(in the rows, 128 means zero)
One turn moves each row of this set onto another row. After a few examples, where does it send each row asked below?
lel: [106 169 138 113 132 175 150 137 141 109 143 117 137 154 136 137 144 137
 125 155]
tusaz: [100 172 136 118 141 169 138  94 148 122 152 147 140 124 131 136 136 132
 136 141]
Faf: [144 153 175 140 135 160 156 114 165 129 131 142 103 145 138 130 103 134
  78 170]
gono: [101 114 111 129 142 107 115 144 170 147 134 135 112 122 108 126 121 113
 108 126]
Pok: [148 178 140 123 146 139 134 128 182 152 129 135 123 111 127 119  93 148
 101 131]
denav: [127 162 135 141 133 111 138 128 139 122 128 134 108 164 123 137 126 133
  56 152]
Fos: [123 120 137 126 140 163 128 115 153 110 136 145  94 175 132 139 115 148
 145 163]
Dok: [144 118 122 131 149 166 124  92 155 131 145 148 102 135 131 126 104 136
 155 150]
mak: [158 125 137 164 147 140 134  81 149 127 124 154  79 132 136 126 125 136
 137 155]
Vudu: [124 138 129 114 129 117 119 153 149 120 143 135 147 111 106 150 144 154
 152 129]
ridaf: [150 110 142 128 131 166 143 129 141 134 151 114 125 125 128 120  92 128
  82 147]
Zufe: [130 169 146 130 139 110 139 144 153 115 108 152 131 133 111 165 164 163
 129 152]
gor: [140 110 130 128 156 152 154 125 184 160 132 151 119 102 130 119 105 121
 121 142]
sopo: [102 163 148 143 148 103 131 131 191 136 120 156  91 131 127 132 130 137
 101 139]
Nar: [141  90 132 159 134 132 128 104 139 123 100 144  89 151 120 139 127 140
 129 147]
sor: [ 91 139 130 136 138 153 113 109 142 121 121 176 147 123 101 158 124 138
 119 153]
Gik: [153 143 129 155 135 146 128 121 153 148 120 153 150  73 119 125 122 136
 129 130]
pelu: [136 148 120 124 122 122 120 130 123 120 119 129 154 118  84 159 121 116
 131 159]
Vimob: [138 119 144 160 158 120 168 126 168 135 138 153  85 119 148 120 139 129
  91 152]
Dabal: [100 117 158 121 142 156 143 118 180 140 113 166 116 146 115 148 104 130
 106 159]
dibem: [110 157 142 151 140 137 139  75 146 131 127 156 132  95 126 134 139 125
 136 128]
robi: [162 133 142 143 134 158 149 130 150 114 125 122  87 168 148 126 121 153
 132 163]
kupi: [109  81 137 140 142 130 143 134 141 119 136 137 104 143 122 137 127 132
  77 146]
duko: [128 150 139 138 123 154 161 165 132 113 115  90 129 147 134 130 148 131
 115 152]
kog: [ 98 106 134 150 113 124 134 175 140 112 119 131 136 142 115 142 136 132
 119 147]
fudos: [169  97 126 145 129 155 138 130 141 129 111 113 105 146 129 124 111 145
 136 145]
kini: [146 151 119 136 124 158 142 164 135 119 161 114 148 118 134 120 112 123
 123 159]
ved: [131 122 137 163 122 127 156 147 128 126  90  97 128 116 121 128 148 121
 118 134]
lafeg: [138 152 158 187 125 109 150 144 155 122 106 152 113 114 135 130 156 143
 111 147]
dob: [122 166 149 146 120  95 126 122 125  98 139 140 121 131 105 157 142 120
 124 165]
Selo: [156 148 111 144 138 113 135 139 149 144 152 116 112 118 131 109 121 112
  80 139]
ton: [124 191 144 151 139 149 144 120 139 102 151 158 126 139 140 140 134 134
 102 179]
zed: [153 171 141 139 124 105 131 136 140 113 166 124 127  98 124 132 140 133
 143 143]
dak: [117 127 141 170 130 115 148 101 135 131  93 133 123  94 116 133 146 122
 127 122]
Boziv: [115 142 126 107 133 142 119 132 152 141 119 133 142 149 104 142  90 145
  82 131]
Vorus: [175 183 130 132 138 126 143 133 139 131 112 133 144 109 111 149 138 140
 129 161]

dak turns into dibem
Fos turns into robi
ton turns into kini
And these:
gono turns into sopo
Dabal turns into Faf
Vorus turns into pelu

One turn moves each row of this set onto another row. After a few examples, where does it send each row asked below?
Moro: [147  94 139  91 127 132 130 162  96 114 137 136 153 135 121 140 132 101
 135 116 129 177 135 122]
dudok: [160 119 136 128 135 122 100 141 144 132 136 176 153 147 118 141 173 117
 148 119 113 119 150 158]
viru: [125 122 159 111 144 157 138 143 100 111 126 125 116 138 164 162 109 130
 125 115 126 119 123 124]
rapu: [170  76 121 125 124 152 128 141 148 138 150 132 144 123 135 116 105 118
 124 118 124 158 127 105]
dovu: [169 130 131 112 130 125 110 123 119 156 125 137 153 175 124 157 157 113
 134 141 102  95 140 122]
velup: [167  84 134 125 115 136 111 150 132 142 126 114 169 123  72 146 122 127
 153 106 113 131 155 126]
selu: [139 107 135 151 133 124 125 186 139 137 133 142 128 106  95 137 114 119
 162  99 126 147 139 142]
zige: [137 131 123  78 142 124 138 128 142 157 119  98 154 136 130 144 116 117
 104 111 133  83 125 123]
delus: [170 103  95 109 126 145 122 151 144 148 150 127 133 141 121 172 131 136
 149 118 117 118 176  95]
reb: [157 126 129 119 175 127 116 142 138 126 137 169 147 147 113 141  97 128
 191 120 122 116 140  93]
ked: [174  90 145 115 142 154 112 177 124 104 117 133 142 139 117 126  90 103
 158 113 124  96 126 115]
tigif: [131 100 168 127 148 109 137 118 121 147 109 122 182 151 143 136 111 130
 120 132 113 132 129 119]
Liri: [112 114 118 142 160 109 135 145 142 127  81 146 141 122 136 129 102 146
 147 110 113 111 146 135]
risu: [153 127 128 128 150 126 134 158 146 110 144 109 133 115 127 115  77 105
 125 105 146 101 114 132]
pefin: [140 129 131  87 134 121 119 143 128 123 150 137 127 179 136 155  87 136
 152 120  95  96 170 147]
bedos: [141 149 111 143 167 124 145 169 109 114 124 123 143 152 113 142 132 131
  98 116 140 110 135 141]
Bobe: [114 145 129 120 129 147 159 134 123 115 160 116  96 142 125 152 105 137
 141 118 135 126 137 137]
Getil: [154 123 136 105 112 137 153 141  84 122 136 106 183 137 120 136 130 119
 171 126 119 110 142 133]
Sipe: [151  78 136 130 134 110 128 145  84 115 131 146 168 149 121 132 147 115
 102 131 124 117 145 127]
Viro: [129 143 145  81 126 115 128 133 147 142 134 149 174 150 139 157 144 110
 132 121 115  95 159 128]
Mapi: [144 106 136 126 135 126 138 177 136 114 142 153 124 130 142 130 146 114
 175 105 154 131 135 159]
rata: [125 103 109 126 150 134 131  92 114 150 143 126 123 130  91 133 142 121
 117 125 124 133 133 113]
tor: [167 137  94  88 136 121 136 116 112 113 126 102 144 136 127 161 132 113
 140 124 148 139 149 144]
gulug: [159 117 118 145 154 150 135 145 104 162 114 107 154 147 115 113 132  97
 118 144 109  99 134 133]
gel: [131 120 135 138 141 123 151 157 176 143 149 119 126 123 115 140 112 104
 136 112 168 133 127 134]
Vur: [147  85 142 101 174 136 141 151 122 157 151 134 165 144 145 110  91 120
 135 119 133 111 123 101]
vubid: [123 112 141 102 136 162 148 137 134 144  82 127 151 117 112 125 108 120
 132 114 129 109 105 112]
Koru: [147 103 108 108 139 111 133 156  98 131 160 117 133 181 137 120 104 109
 162 129  91 126 159 132]
femes: [166  79 126 118 175 133  94 150 119 143 123 154 133 135 112 141  83 126
 113 121 129 117 147 162]
kati: [136 107 120 126 168 138 112 145 112 128 131 149  83 146 120 138 114 122
 142 124 125 118 151 179]
puve: [128 127 141 111 134 139 116 116 139 122 134 179 127 146  95 161 117 165
 134 114 117 114 138 149]
rade: [152 107 129 117 111 120 124 146 100 130 129 173 147 131 117 144 152 125
 192 125 119 119 141 138]
delaz: [139 116 134 111 108 127 145 134 136 123 146 154 174 148 100 152  86 169
 140 109 118 142 130 126]
gine: [147 128 123 108 151 105 134 137 161 141 153 122 147 142 139 133 101  79
 121 133 147  81 149 128]
Pirut: [137 119 100 106 148 119 126 107 139 148 168 122 118 149  83 138  99 125
 126 127 125 109 161 145]

rade turns into risu
Liri turns into tor
Mapi turns into gine
And these:
gulug turns into velup
delaz turns into viru
Bobe turns into pefin
tigif turns into Moro

One turn moves each row of this set onto another row. After a few examples, where does it send each row asked below?
mok: [110 155 147 140 142 117 152 126 130 150 117 150 118 109 146 107 105 128
 146 107 118 141 156 111 128 127 148 111 155 123 143 132 111 148 116 110
 128 148 142 143 102 128 153 128 151 137]
Mag: [142 109 112 113 135 159  93 133 134 127 156 110 155 139 111 126 118 121
 151 152 138 119 111 127 139  96 169 154 115 128 147 126 123 128 143 154
 168 122 147 129 146 154 120  92 102 151]
niv: [ 93 145 129 154 103 122 134 141 140 139 102  99 101 140  88 132 100 122
 106 145 154 126 126 160 134 122 109 126 131 128 107 118 150 156 134  89
 146 120 134 141 131 117  99 134 111 123]
Bilu: [102 159 148 161 147 118 138 123 128 149 120 122 127 128 134  92 117 132
 148 107 114 155 151 154 121 127 147 113 146 127 114 137 115 147 141  96
 107 153 136 123 108 122 129 110 158 112]
zimes: [138 129 107 123 131 137 107 122 115 112 156 140 138 138 116 127 113 127
 107 142  98 106 111 145 111 131 193 125 126 110 130 112 128 126 113 162
 126 111 133 126 166 118 123  88 142 149]
bamun: [158 100 122  92 120 139 108 140 112 125 159 103 132 139 119 114 134 112
 145 139 133 140 126 129 149 101 162 157 147 120 114 117 141 125 131 176
 142 112 152 123 177 143 103 128 125 131]
gofod: [110 156 119 138 152 149 159 148 110 132 103 127 130 121 133  96 143  95
 153 106 147 142 147 145 129 111 143 120 123 116 129 132 129 138 164 100
 124 142 157 132  94 131 115 108 120  88]
deno: [146 130 119 117 132 123 108 139 106 100 165 122 121 144 121 137 133 127
 128 143 113 121 132 110  94 134 154 160 132 113 140 123 117 111 118 160
 136  94 139 136 168 141 130  86 127 145]
zalen: [135 146 145 114 133 177 137 155 132 123 126 110 104 129 117 143 157 130
 123 140 128 137 156 165 108 172 148 113 118  91 127 133 132 129 140 100
 147 146 130 180 136 131 120 126 112  99]
dez: [145 113 118 108 112 139 117 154 130 130 166 118 141 160 121 139 143 128
 138 161 117 130 132 115 119 120 156 169 142 125 152 124 118 124 141 169
 157  88 157 126 158 157 134  97 126 132]
rud: [113 139 116 124 124 143 151 133 126 144 109 130 125 113 145 133 148 114
 167 128 145 145 154 129 139 107 143 124 126 148 149 135 118 157 141 115
 121 161 158 110 100 150 138 115 130  78]
zagen: [103 140 141 146 129 151 124 140 139 131 113 134 141  98 155  94 137 138
 128 118 130 136 148 137 154 136 128 132 127 136 124 123 113 142 167  74
 122 132 168 113  91 137 134 128 145 124]
Regek: [115 120 122 103 132 152 142 156 135 147 113 125 117 142 119 122 156 124
 130 165 135 116 151 157 123 152 123 123 132  96 128 113 143 136 159  99
 132 108 116 167 131 147 129 172 119  87]
zeduk: [111 152 136 126 137 138 160 142 120 144 115 155 115 122 140 102 121 101
 156 105 134 148 155 122 131 103 135 111 143 118 153 130 141 152 138 128
 148 152 163 144  90 125 141 118 121 113]
lofa: [110 135 126 128 129 132 156 129 134 154 115 117 122 118 124 131 159  93
 140 122 140 162 107 155 112 128 126 129 128 142 134 127 130 151 179 122
 123 156 152 129  97 113 121 122 132  91]
Mufa: [120 138 109 113 136 156 111 141 104 104 151 119 149 154 110 122 115 119
 104 139 107 129 108 133 119 128 157 165 135 102 127 116 109 113 106 130
 111 103 147 145 173 142 121 100 155 165]
tipaf: [131 136 141 106 124 174 131 166 147 141 138 106 118 124 126 146 170 161
 115 143 118 133 160 162 139 157 138 123 135 112 124 132 126 145 145  92
 145 124 133 167 130 152 146 162 124 110]
rego: [109 136 133 145 103 131 141 146 143 156 115  93 112 132 102 127 111 129
 102 158 152 124 127 151 141 103 102 133 123 137 111 132 135 147 122  82
 145 113 130 141 124 123 104 153 126 122]
pib: [118 122 154 124 118 137 120 133 135 151 123 119 106 145 122 114 130 124
 133 165 126 140 139 168  89 163 127 117 135  90 123 123 138 128 140  96
 137 138 112 179 141 131 115 140 139  88]
Rimad: [120 148 154 131 127 152 111 147 139 122 144 113  97 142 116 140 152 166
 125 132 114 158 158 176 115 159 138 110 144 103 108 127 156 159 133 104
 144 148 131 165 142 130 144 145 124 112]
bir: [132 117 107 124 149 134  82 122 135 117 156 105 148 138 101 129 112 147
 142 148 119 112 125 127 152 110 165 144 128 132 138 112 119 137 137 150
 136 119 122 112 150 148 136 111 103 182]
vefib: [137 130 114 115 151 132  91 114 108 113 159 104 134 134 104 134 103 130
 150 126 125 119 107 130 120 101 165 148 131 130 129 124 134 136 118 145
 152 114 125 137 162 158 125  87 108 153]
Bezeg: [118 111 130 129 129 145 109 127 120  94 159 128 131 140 112 126 131 118
 125 133 151 120 112 127 120  83 159 168 115 123 118 119 128 120  98 143
 125 129 141 127 178 131 142  95 134 164]
Fizo: [100 142 120 144 126 132 114 122 133 111 110 142 119 103 146 127 146 138
 150 131 144 142 159 125 149 133 132 117 119 139 136 114 124 158 141 102
 101 171 162  97 103 129 151 124 132 116]
rasap: [106 128  99 117 125 162  98 156 120 102 144 130 154 181  99 124 124 121
 111 149 106 138 118 148 145 126 149 160 142 102 134  98 133 133 144 151
 117 113 166 121 164 132 124 107 131 165]
buka: [124 140 125 123 112 189 140 124 131 143 116 120 110 140 139 125 142 114
 138 151 122 132 141 174 124 164 134 108 130  96 129 130 135  99 122 110
 166 143 109 158 132 136 108 163 131 119]
dolu: [114 161 103 145 139 170 162 159 125 160  89 120 121 132 121 109 161  86
 154 124 132 142 145 144 129 101 130 112 130 129 127 118 133 141 125 102
 119 148 148 136 102 131 118 128 110 108]
sela: [147 102 122 102 116 137  89 134 125 102 146 109 133 133 119 116 125 123
 132 142 132 129 127 126 157 137 165 156 145 112 113  99 131 119 145 171
 136 118 156 110 181 132 102 126 120 155]
bom: [129 121 107 101 121 165 125 157 110 137 163 114 159 179 112 121 127 114
 118 146 104 144 111 149 130  93 147 165 143 114 140 128 123 130 120 147
 135 104 155 136 160 150 123 103 151 140]
tedov: [107 121 143 122 118 137  99 139 133 122 131 130 107 127 133 116 142 150
 123 151 125 134 136 162 113 162 103 128 142 100 111 104 163 146 143  81
 136 113 131 163 140 145 143 166 134 107]
rig: [102 146 139 133 129 144 138 138 142 130 104 165 127 104 148 105 116 120
 139 116 133 130 155 111 153 145 137 116 142 118 153 111 118 145 151 109
 141 150 171 131  90 124 146 124 128 145]
serur: [110 163 139 171 117 145 132 126 141 164  99 116 118 126 129 108 122 118
 144 122 104 155 135 151 108 137 139 113 146 136 115 122 110 142  99  89
 115 161 137 138 119 126 124 112 152 127]
daz: [115 155 134 135 128 121 135 106 112 129 111 124 108  99 146 128 128 123
 153 118 127 141 151 130 118 131 142 115 122 140 140 136 103 141 114 100
 103 168 134 118 111 137 136  98 147 100]
lile: [101 119 115 119 121 142 122 132 141 114 135 128 143 158 102 145 127 125
 132 128 139 108 120 136 150 107 176 174 150 138 121 102 123 145 129 155
 124 112 144 111 179 151 148 105 119 161]
zuvad: [157 109 126 106 133 128 105 125 115 118 152 101 132 126 122 118 119 125
 137 135 127 127 127 121 135 130 176 157 151 118 105 115 115 116 118 163
 128 108 135 127 190 143 105 126 141 149]
nepi: [110 141 138 142 142 114 142 112 124 145 133 115 114  98 134 127 149 120
 127 111 130 164 107 140  96 128 120 132 131 147 112 134 120 147 141 100
 106 150 133 132 111 112 140 133 162 113]
kibiv: [151 121  91  97 126 159 132 147 112 137 161 135 149 138 125 130 133 117
 113 145 105 103 107 137 129  98 182 139 125 128 139 121 131 129 119 164
 145  90 146 128 150 144 128 102 135 128]
kupem: [110 149 127 137 114 175 114 118 123 123 125 129 100 138 140 123 135 137
 141 132 125 145 136 180 121 156 123 113 146 103 110 120 167 119 113 102
 166 139 118 152 141 135 125 173 135 126]
nizak: [106 153 122 153 110 174 114 148 142 133  92 126 121 101 146 107 152 124
 129 119 119 140 135 139 149 137 108 127 131 137 121 101 134 145 134  74
 120 137 169 119 100 137 136 131 126 146]
bosu: [114 142 115 120 122 182 140 135 134 145 118 119 112 142 137 129 151 136
 134 143 117 127 148 173 150 152 124 114 152 113 121 121 147 123 128 105
 158 118 110 143 129 151 133 194 127 124]
fomo: [132 116 100 118 112 152  92 141 133 111 162 147 147 143 121 125 125 144
 108 148 100 119 109 148 146 113 173 136 134 125 134 102 152 146 136 163
 141 104 160 106 151 126 140 109 137 152]
Lar: [128 120 112 130 131 123  92 149 130  99 162 131 131 167 108 136 140 148
 133 157 118 130 141 115 122 134 157 155 142 114 136 107 131 133 141 168
 137 101 150 110 168 134 142 109 117 158]
Rin: [ 94 134 115 140 143 130 138 125 147 133 108 132 131  93 127 136 163 122
 123 125 144 146 114 134 130 157 131 135 126 143 119 110 118 154 180 100
 107 140 153 118 106 114 139 151 138 125]
vuril: [103 143 128 149 114 138 146 144 142 140 100  99 112 121  99 132 104 119
 104 153 170 116 122 142 124 127 122 134 115 124 105 126 128 142 124  75
 145 114 134 154 133 122  92 139 119 119]
Tedu: [130 105 138 101  96 145 126 131 130 124 148 106 134 154 111 132 134  98
 119 135 120 107 116 142 147  97 150 163 124 134 150 128 109 115 130 160
 133 126 136 118 161 141 129  79 125 154]

zeduk turns into rig
tedov turns into pib
kibiv turns into fomo
And these:
bamun turns into sela
Mag turns into bir
Rimad turns into zalen
gofod turns into zagen
niv turns into vuril
dez turns into Lar
Bezeg turns into Tedu
rasap turns into Mufa
nepi turns into lofa
bosu turns into kupem
Fizo turns into daz
dolu turns into nizak

